Each row is where one point has got to under a steady rotation. How many ticks took it there?
The counts run from 0 to 460.
[ 94 143 119 170 119 107 140 150 133 117 177 106 100  95  90 150 162 113
  78 105 136  90 122 112 116 138 112 177  77 143 108 110 170 146 109 174
 108 139  93  83 174 137 104 110 122  75  92 122 124  97  97 129  98  88
 140  65 106 147 156 129 155 107 118 136 132 123 194 103 126 107 123 130] -> 263
[175 160 124  96 117 176 141 132 136 140  66 147 117 138 116 101 156 118
 145 161 170 111 114 111 130 110 110 145 135 111 119 134  88 106 149 130
  95 126 154 133  91 114 141 116 102 134 157 124 124 101 111 151 108 147
 149 100 119 108 161  46 131 152  96 104 215 121 139 104 155 164 154 118] -> 165
[120 116 190  97 132 161 160 141 130  89 144 159 136 173 145 109 130 132
 116 119 125 144 154 112  69  94  91 130 114 119 113 114 135 158 128 146
 161 127 129 110 132 108 107 121  99 119 104  52 159 193 150 127 120 168
  98 126 110 132 111 121 105 114 140 163 126 119 103 138 117 152 194 148] -> 43
[143 114 115 125 144 119 150 134 152 128 110 146 101 121  98  82 132 172
 124  84  73 105 126 114  94 128 126 181 129 152 146 142 131 175 125 115
 104 142 162 146 102 146 127 139  83 132 162  95 132 118 148 148 176 144
 158  89  95 128 131  52 141 110 163 116 137 141 116 141 152 125 167  69] -> 206
[138 153 151 103 146 143 130  96  94 122 108 157 158 139 150  84  87 161
 174 147 107 115 120 117  98 125  43 174 159 113 123 125 129 133 135 104
 127 109 187 161 100 102 141 122 107 145 163 107 155 127 125 105 107 131
 147 150 112  95 146  99 126 144 117 129 150 144 117 143 131 153 210 104] -> 70
[146 145 163 143 125 145 155  93 111 111  89 152 153 124 128 122 137 124
 132 169 155 103 122 135 155 147  81 152 116 123 140  83 142 143 159 131
  99 166 128 111 184 141 141  98 150  98 147 143 132  72 135 107  96 105
 159 140 116 118 164 102 144 156  98 115 198 102 178 136 151 145 151 115] -> 88
[ 92 123 144 132 116 121 163 132  79 121 153 145 148 148 125 118 125 167
  78 134 136 132 145 112  61  98  89 110 159  71 114 130 180 138 146 105
 141 115 152 127 122 131 108 160  96 116 127  96 138 198 125 107  81 134
 108 150 176  99 102 153 117 135 130 172 131  88 133 150 113 116 183 155] -> 454
[132  81 118 114  94 161 129 126 111 124 153 113 162 145  89 120 119 107
  89 150 142 118 157 130  86  74  69 155 126  97  99 118 148 124 120 115
 119 113 132 128 139  70  93 153  95 136 109 102 123 170  77 125  77 119
  87 124 131 103 108 138  78  98 159 135 114 110 137 146 140 164 145 169] -> 176
[120 124  87 127 112 104 131 108 106 147  96 100 145 100  74 124 128 168
 117 151 120 115 111  94 110 113 131 159 153 114 117 190 160 137 116 117
  98  64 185 168  86 131 122 143 114 130 146 118  60 115 119 144 141 121
 157 138 128 105 121 128 128 136 177 119 152 155 116  97 147 121 128 100] -> 0
[164 134 128  97 100 151 140 131 153 117  61 127  90 125 114 127 140 108
 120 159 123 120  87 102 143  93 106 145 119 125 118 157 143 133 134 183
 109  83 148 108 122 106  79 110 122  86 112 123 142  81 111  98  49 122
 145 109 114 146 183 110 152 147 124 113 200 147 108 122 127 157 144 112] -> 334
[114 134  77 154 123 138 120 144 134 133 107  95  92  85  62 126 142  91
 128 137 144 104 130  95 121 138 172 159 108 138  96 188 115 100 104 138
  97  89 125 116 122 131  87 115  91  92  76 120  93  88 115 165 119 143
 156  91 125 113 138  79 123 149 150 120 143 138 173 119 120 140  99  96] -> 410
[103 108 178 110 126 141 144 141 114  91 100 110 156 144 124 147 128 143
  49 106 117 125 154 112 103  69 185 118 136 144 120 175 150 169 116 169
 176 104 138 160 145 144 138 126 110 150 136  57  94 178 120 128 120 139
 150 118 120 115 103 124 146 103 127 177 118 110 105 103 121 143 142 115] -> 41
[110 137 159 135  91 179  93  91 106  83 146 124 144 135 101 144 125  72
  98 124 161 134 144 122 105 108 130 130  85 119  89 120 184 119 105 162
 158 100 138 113 171  93 127 117 160 124  87 120  91 146  80 155 114 111
 134 146 137 118 139 164 104 108 148 122 121 123 167 132 112 170 115 140] -> 254
[121 127 111 152  99 151 110  78 104 103 150 154 207 136 108 130 125 112
 125 135 164 113 128 148 106 167  51 174  88 102 112  77 163 137 123 116
 112 131 131 109 167 102 176 134 161 140 136 144 111 105 104 177 146 108
 117 147 123 117 147 126 105  98 134  93 135 120 173 111 162 167 147 165] -> 85
[121 124 155 145 124 170 131  75  97 112 114 150 155 121 107 131  68 164
  91 143 118 105 149 147 105 112 130 100 163 115 147  95 177 143 142 102
 130 113 160 110 177 149  99 121  95  93 133 146 132 154 110 108  86 119
 137 179 158 110 138 129 121 154 145 138 112 133 159 177 117 143 191 111] -> 385
[143 122 156 125 139 184 129  87 125 107 129 181 155 170 103 119 104 155
  95 128 130 121 157 139  89 113  99 117 141 118 129  92 158 151 141 107
 137 123 143  86 150 105 136 154 105 140 136 107 144 191 108 159 129 138
 101 164 150 136 145 112  85 102 152 141 126 114 112 134 165 154 199 156] -> 458
[123 113 143 124 128 151 152 141 153 104 126 124  95 109  95 118 114 167
  53 112  71 112 144 101  98  84 138 141 141 146 147 113 165 181 130 148
 124 117 132 112 134 147  65 145  81  93 128 112 134 174 129  87  84 112
 139 134 135 133 153 100 125 132 187 137 124  99 142 174 125 120 179  81] -> 38
[116 149 116 130 118 127 146 171 140  76 117 135 148 131  87 131 187  72
 135 115 159 151 137 110 111 144  74 191  49 119 113 129 120 119 128 126
 132 120 100  94 142 104 139 125 131 122  72  80 107  51 117 136 116 128
 138 112  94 116 132  96 140  94 140 124 140 124 170 101 147 167  97 133] -> 259
[126 127 140 122 163 104 145 117 123 136 163 145 105 105 127  83 139 179
 126  84  66 100 132 106  83 143  95 189 135 144 150 114 140 185 129 105
 114 156 145 132 123 156 108 132  81 111 165 114 151 137 142 118 153 129
 148  98 116 137 117  83 139 129 157 115 136 131 145 162 130 117 204  99] -> 207
[ 71 119 131 155 137  94 158 131 102 138 116 126 151 104  83 147 117 156
  64 127 112  98 148 128  86 150 173 127 143 111 137 154 174 139 138  89
 135 121 143 160 145 197 143 152  99 136 151  97  91 163 132 127 133 107
 156 120 149  88 101 107 149 134 150 149 112  98 163 139 125  95 143  66] -> 451
[101  90  89 132 129 135 145  99 102 125  95 128 168 114  41 141 104 144
 104 128 128 114 145 149 102 141 166 110 133 131 159 145 143 130 153  57
 102 118 127 126 174 139 127 151 102 127 140 134 100 122 137 160 132 127
 134 143 152  96  93  98 109 142 163 141 100 130 124 107 150 142 151  85] -> 383
[109 151 123 108 124 167 104 117 112 142 105 119 144  98 127 138 132  95
 122 126 172 101 135 145 120 132 117 168  86 155  93 143 109 104  86 130
 145 101 129 127 162 110 154  85 111 158 112 125 120  98  73 173  93 110
 138  57 109 120 127  95 125 107  69 152 134 166 134 117 158 183 131 148] -> 405
[120 158 164 116 142 151 159 131 153 119 118 172 125 120 154 109 125 120
 130 107 120 112 119 127 108 138  85 157 103 134 131  90 157 156 135 153
 151 134 136  88 165 128 144  97 113 121 137 118 196 101 115 121 100 131
 132  75  87 162 167 102 167 102  77 135 148 141 111 157 153 150 197 128] -> 125
[140 109 128 119 101 117 124  71 102 162 104 118 146 104 111 106 111 188
 107 134  87  93 115  99 107  86 100 167 178 135 119 145 142 166 110 147
 106 116 195 164  88 115 122 141 110 115 181 121  91 157 114 124 117 115
 167 133 133 112 147 110 116 150 171 108 177 130  97 118 136 119 158  86] -> 1
[141 132 165 125 134 142 124 120 112  61 154 143 104 166 139  99 132 119
 152 165 139 139 135 102  81 130 126 111 111 112  95 134 219 152 163 191
 136 110 137 127 152 117  97  93 124  91  93  85 143 123 137  99 104 137
 165 166  92 150 173 152 147 136 149 113 150 113 157 157 115 136 133 106] -> 426
[105 160 164 116 120 177 122 108  68 102 163 126 165 139 160 130 136 120
  78 125 159 117 144  82  89 121  91 133 117  97  92 109 143 128 114 151
 158 118 128 121 122 107 134 109 144 113  90  84 105 183 109 138 100 136
 120 134 152  94 116 163 101 125 138 155 169 110 157 104 109 153 128 166] -> 322
[138 140 125 116 146 185 152  99 102 107  96 128 129 125  77 121 105 175
 113 162 112 112 142 123 125 111 111 139 167 115 147 112 117 110 165 114
  98 121 144  98 135 118  97 135  97  69 115 129 111 132 147 103  95 129
 158 200 135  81 145  74 108 166 156 133 161 121 183 143 143 128 165  79] -> 316
[160 103 145  94 143 136 158 132 151  52 114 156 121 178 104  85 132 162
 150 150 121 137 145 114 100 108 111 159 140 136 129 152 130 148 171 163
 130 121 137 132 129 100 127 123  96 151 121  55 138 116 147  75 129 134
 153 148  52 127 147  56 135 102 117 132 132 115 104 128 165 150 147  92] -> 352
[126 114  73 112 146 131 156 120  88 113 101 130 145 129  80 113 117 184
 149 167 128 114 152  95  82 106 124 175 161 137 138 139 101 114 133 101
 101 102 159 138 113 130 161 138  95 122 135  98  88  94 138 114 148 133
 171 168  94  88 122  53 128 119 136 142 129 150 140  89 168 137 135  90] -> 73
[127 142 150 131  98 142 142 146 156  77  99 110 118 143  91 149 126 109
  67 103 118 148 126  96 129 105 149 141  82 148 118 165 186 168 134 189
 156  85 131 126 122 125 114 155 158 106 105  89  77 103 134 140 136 123
 179 134 142 144 143 129 139  96 186 118 164 114 124  96 125 161  86 108] -> 187
[156 101 161 136 111 149 156 129 112 130  97 127 104 145 128 147 164 104
  85 166 165 114 129 125 122  92 158  94 129 106 129 136 136 135 160 161
  81 164 135 121 176 155 103 121 110 100 153 123 136 159 134 126  83 139
 118  77 126 140 144 130 141 190 103 122 199  93 130 139 117 131 141 131] -> 24
[ 91 152 115 150 137 169 110  90  90 157 125 119 121  95  90 117 130  94
 136 151 176  90 123 132 101 172 153 121 131 116 102 130 143  97 127  84
 113 124 133 136 181 163 140  95 106 128 135 156 117 125  92 184 140 108
 132  88 157  92 130  96 129 139  92 125 121 137 190 148 137 158 126 126] -> 236
[122  99 110 120 147 132 128 105  92 140 164 152 154 118  87  72 116 167
 169 123 110 134 146 120  70 143  61 170 123 115 149  91 147 152 140  80
 100 132 147 124 134 100 112 138  83 119 146 117 171 147 132 149 134 153
  97 135 111 115 116 109 100 134 143 133 107 161 115 145 157 141 218 147] -> 139
[ 98 153 102 132 156 105 185 194 148 127 118 153 118 134 121 128 168 116
 169 129 162 124 123 109  91 163 151 152 106 156 117 142 138 111 126 117
 123 108 115 109 165 151 166  90 106 134 133  91 148  76 109 129 128 134
 133  68  88 125 134  89 164  88  58 164 121 145 144 110 156 137 157 101] -> 127
[112 120 127 148 116 155 131 102 102  99 115 138 190 123  94 131 138  96
 120 146 172 101 126 144 124 164  93 171  84 117 130  86 149 130 143 108
 108 140 117 127 193 123 190 122 165 146 139 133  89  80  96 173 151 108
 157 119 120 103 142 107 130 108 100  98 151 140 163  93 170 171 116 133] -> 86
[ 79 138 137 134 110 131 143 137 115 103 164 104 136 117 113 154 127 132
  49 102 114 111 148 103  76  93 180 122 120 137  98 163 180 150 100 137
 176 100 137 132 153 154 110 134  99 148 108  76  98 206  92 122 106 102
 142 102 129 124  99 132 124 102 138 190  95 105 136 117 116 127 140 111] -> 40
[122 115 171 117 152 136 153 136  99  93 198 167 144 157 156 102 151 175
 131 130 121 125 156  98  43 135  83 143 130 109 124  91 145 155 146 137
 149 161 133 120 128 122 131 111 107 137 147  64 133 201 147 122 147 151
 113 122 102 139 118 124 112 104 114 158 143 111 121 122 138 131 178 149] -> 285
[102 136  94 164 144 138 133 101  73 120 183 104 120  97  92 133 135 180
  99 147 127  82 169 119  81 144 128 135 152 124 108 108 164 130 117 145
 106 111 148 121 141 151 134 104 106  87 131 128  65 159 108 132 144 119
 140 170 121  96 127 109 106 115 156 141 120 129 177 104 132 102 135 125] -> 76
